[128 136 127 151 141 113 142] out 142
[123  99 123 133 127 130 130] out 130
[154 126 129 134 137 130 132] out 132
[141 126 134 134 102] out 102
[100 150 143 111 156 113 149] out 149
[142 141 154 144 139 146] out 146
[103 113 137 110 124] out 124
[111 109 138 125 102 110] out 110
[130 136 152 149] out 149
---
array([122, 133, 144, 104, 129, 115, 116]) gives 122

array([[132, 137, 128, 128, 130],
       [118, 119, 149, 119, 149]]) gives 132

array([153, 130, 119, 122, 148, 100]) gives 153

array([121, 103, 145, 137, 125, 134]) gives 121

array([[139, 117, 127, 141, 108, 131],
       [154, 131, 138, 135, 131, 142],
       [103, 123, 153, 125, 134, 131]]) gives 139

array([[100, 139, 123, 137, 117],
       [135, 146, 140, 128, 129]]) gives 100

array([100, 106, 118, 105, 112]) gives 100

array([[124, 116, 113, 119, 138],
       [130, 118, 126, 130, 138],
       [ 99, 142, 143, 129, 138]]) gives 124
---
[[143 135 120 122 153]
 [103 115 103 126 117]] value 103

[[108 111 105 135]
 [109 113 103 134]] value 103

[[130 146 107 109 113 119]
 [135 151 100 119  98 109]] value 100

[[107 118 123 113 125]
 [131 123 125 105 121]] value 125

[[125 126 121 150 111]
 [132 122 137 147 128]] value 137

[[116  98 106 127]
 [140 114 122 120]] value 122
---
(154, 122, 115, 158) -> 158
(134, 99, 123, 129, 130) -> 130
(140, 144, 152, 132, 155, 110) -> 110
(137, 116, 123, 114, 106, 135, 141) -> 141
(111, 105, 142, 102, 144, 135) -> 135
(106, 152, 156, 125, 104, 155) -> 155
(124, 104, 148, 149) -> 149
(143, 128, 101, 134) -> 134
(102, 117, 145, 132, 147) -> 147
---
[[124 158 137 148 146 147]
 [125 155 137 142 144 145]
 [124 154 136 142 143 145]] >> 158, 155

[118 116 146 124 106] >> 146, 124

[[139 126 129 140 128]
 [ 99 154 137 130 141]] >> 154, 141

[132 124 145 106 133 135 121] >> 145, 135

[[101 123 122 119 128]
 [104 121 124 120 129]] >> 129, 128

[[109 112  99 145 120]
 [116 115 110 139 141]
 [140 148 136 122 127]] >> 148, 145

[[138 128 118 143]
 [152 135 125 120]] >> 152, 143

[131 122 110 105] >> 131, 122
---
[[144 134 135 126 138 144 117 107 145 128 133 139 134 125 130 129]
 [115 134 137 126 130 130 131 124 129 133 129 130 127 149 150 119]
 [128 129 137 132 127 129 137 139 131 138 123 136 125 133 135 119]
 [121 122 129 122 114 114 124 130 128 120 139 119 114 137 142 125]
 [126 146 118 129 134 134 125 127 119 127 124 131 142 119 110 138]
 [132 117 126 127 116 122 126 131 131 125 129 125 117 122 128 126]
 [146 147 138 125 125 141 129 119 142 135 132 152 129 121 126 131]] result: 126

[[126 132 127 138 136 127 124 118 131 121 132 136 127 127]
 [129 140 132 128 135 109 126 145 142 122 130 135 121 121]
 [113 140 128 125 141 119 148 129 127 117 128 132 131 128]
 [128 141 135 133 135 131 134 132 122 119 128 139 130 130]
 [120 140 126 126 133 120 135 140 140 122 128 125 146 123]
 [129 131 127 126 133 127 137 141 124 123 127 132 128 123]
 [130 135 133 132 129 128 149 124 123 120 133 142 130 125]
 [132 144 120 145 100 104 153 128 118 136 131 131 103 135]
 [119 134 131 130 132 123 130 122 123 120 123 130 125 128]] result: 135

[[135 135 145 137 135 132 131 134 133 130 133 134 142 147 141 130]
 [132 131 147 136 131 149 135 133 134 138 140 131 134 142 130 133]
 [143 141 131 132 134 135 131 133 136 132 134 151 131 133 133 131]
 [144 136 133 132 143 139 133 131 132 131 134 131 141 131 134 134]
 [132 142 132 137 132 131 135 132 132 131 152 133 132 135 133 133]
 [141 131 155 147 132 132 152 133 138 131 135 131 132 133 134 132]
 [151 140 131 131 130 146 131 131 130 136 151 131 137 133 131 152]
 [133 137 131 134 148 136 135 142 137 131 144 150 131 145 134 138]
 [149 132 131 131 131 139 134 135 138 136 133 135 133 150 145 143]
 [131 134 147 144 134 132 137 134 136 136 131 149 132 135 132 143]
 [135 131 133 132 130 130 130 133 137 138 132 131 139 131 140 131]
 [135 137 133 132 132 132 134 136 133 137 132 135 138 135 132 131]] result: 131

[[103 128 138 129 135 137 147]
 [124 113 126 108 154 120 133]
 [113 134 143 142 128 143 130]
 [122 157 106 133 123 115 133]
 [135 120 137 131 117 131 114]] result: 133

[[132 124 133 127 128 130 116 131 122 127]
 [121 123 126 130 134 128 127 136 136 131]
 [128 134 131 127 126 129 126 122 119 124]
 [127 126 119 127 128 126 128 123 135 124]
 [129 124 121 130 125 126 123 126 142 129]
 [133 125 130 122 131 126 109 127 124 133]
 [130 131 124 129 123 130 125 127 147 128]
 [126 110 128 128 127 129 121 130 136 133]
 [117 126 126 128 125 126 126 118 102 133]
 [124 127 129 125 127 129 115 138 144 129]
 [128 127 134 128 125 127 130 132 109 130]
 [130 131 127 127 125 127 124 129 116 135]] result: 130

[[124 135 131 134 122 135 131 128 133 140]
 [131 127 129 128 123 125 128 128 128 129]
 [124 131 123 123 134 130 122 129 131 117]
 [120 132 130 135 131 136 132 133 128 144]
 [128 133 128 136 124 131 127 134 133 140]
 [121 136 133 136 124 133 136 137 136 153]
 [133 126 136 145 132 129 136 127 132 149]] result: 153

[[131 126 112 125 120 129 117 141 121 134 122]
 [118 131 114 129 131 134 108 144 114 137 127]
 [122 132 112 127 129 132 107 148 115 138 123]
 [140 129 114 127 120 126 120 135 122 134 117]
 [115 131 121 128 134 134 119 132 118 130 131]
 [125 127 115 124 123 130 115 146 122 133 125]
 [136 122 112 127 116 128 118 139 122 135 123]
 [130 121 122 128 120 130 130 124 126 128 130]
 [130 121 117 129 119 131 126 125 122 130 129]] result: 130

[[142 126 111 149 126 121]
 [150 106 108 147 137 121]
 [145 148 144 106 132 135]
 [123 128 125 146 106 123]
 [119 131 110 147 135 121]] result: 123

[[150 150 138 133 134 128 130 128 128]
 [129 126 132 127 115 155 111 127 144]
 [145 151 138 123 136 130 130 124 122]
 [152 149 130 144 128 127 123 128 142]
 [148 145 126 141 120 126 114 124 151]] result: 142
---
[[146 138 129 127 124]
 [105 125 126 128 130]] value 127

[[117 137 153 109 134 132]
 [117 133 115 123 135 126]] value 134

[[130 141 108 129 106 133 132]
 [114 137 121 110 129 141 134]] value 133

[[103 143 142 133 120 126  99]
 [143 116 135 116 127 137 148]] value 126

[[130 120 131 114 112 117]
 [132 137 137 130 157 132]] value 112

[[103 142 114 117 108]
 [157 124 135 144 127]] value 117

[[134 119 124 114 147 131 129]
 [131 104 124 137 127 131 129]] value 131
---
157	120	127	127 Answer: 127

111	137	133	136	138
120	133	121	144	132
102	140	132	141	139
Answer: 138

156	126	130	145	122	132	141 Answer: 141

135	135	157	134 Answer: 134

139	111	112	154	140
108	126	121	139	140
142	121	116	127	103
Answer: 140

109	149	114	122	110	115	102 Answer: 102

133	121	120	113
101	136	127	157
Answer: 113

127	108	138	105	138	109	126
111	109	107	137	117	113	137
Answer: 126
---
[[116 133 135 123 122]
 [139 106 137 149 123]
 [126 124 127 129 151]] yields 137, 151

[139 140 141 106 136] yields 141, 141

[[152 121 155 117 150]
 [135 118 122 138 131]
 [143 130 138 124 147]] yields 122, 155

[137 128 144 143 136 155 119] yields 143, 155

[128 105 133 128 132 114 138] yields 128, 138

[128 115 111 105 138] yields 111, 138

[137 151 132 127 112] yields 132, 151

[[136 111 143 109 140 144 134]
 [118 125 143 125 134 153 129]
 [130 115 140 123 132 145 133]] yields 125, 153

[147 136 115 104 116 110 137] yields 104, 147
---
array([113, 154, 144, 122]) ⇒ 113
array([119, 123, 106, 134, 149, 114]) ⇒ 119
array([150, 121, 110, 113, 110, 146, 129]) ⇒ 150
array([ 99, 134, 112, 128]) ⇒ 99
array([ 99, 135, 122, 110, 134]) ⇒ 99
array([145, 103, 105, 155]) ⇒ 145
array([108, 139, 152, 133]) ⇒ 108
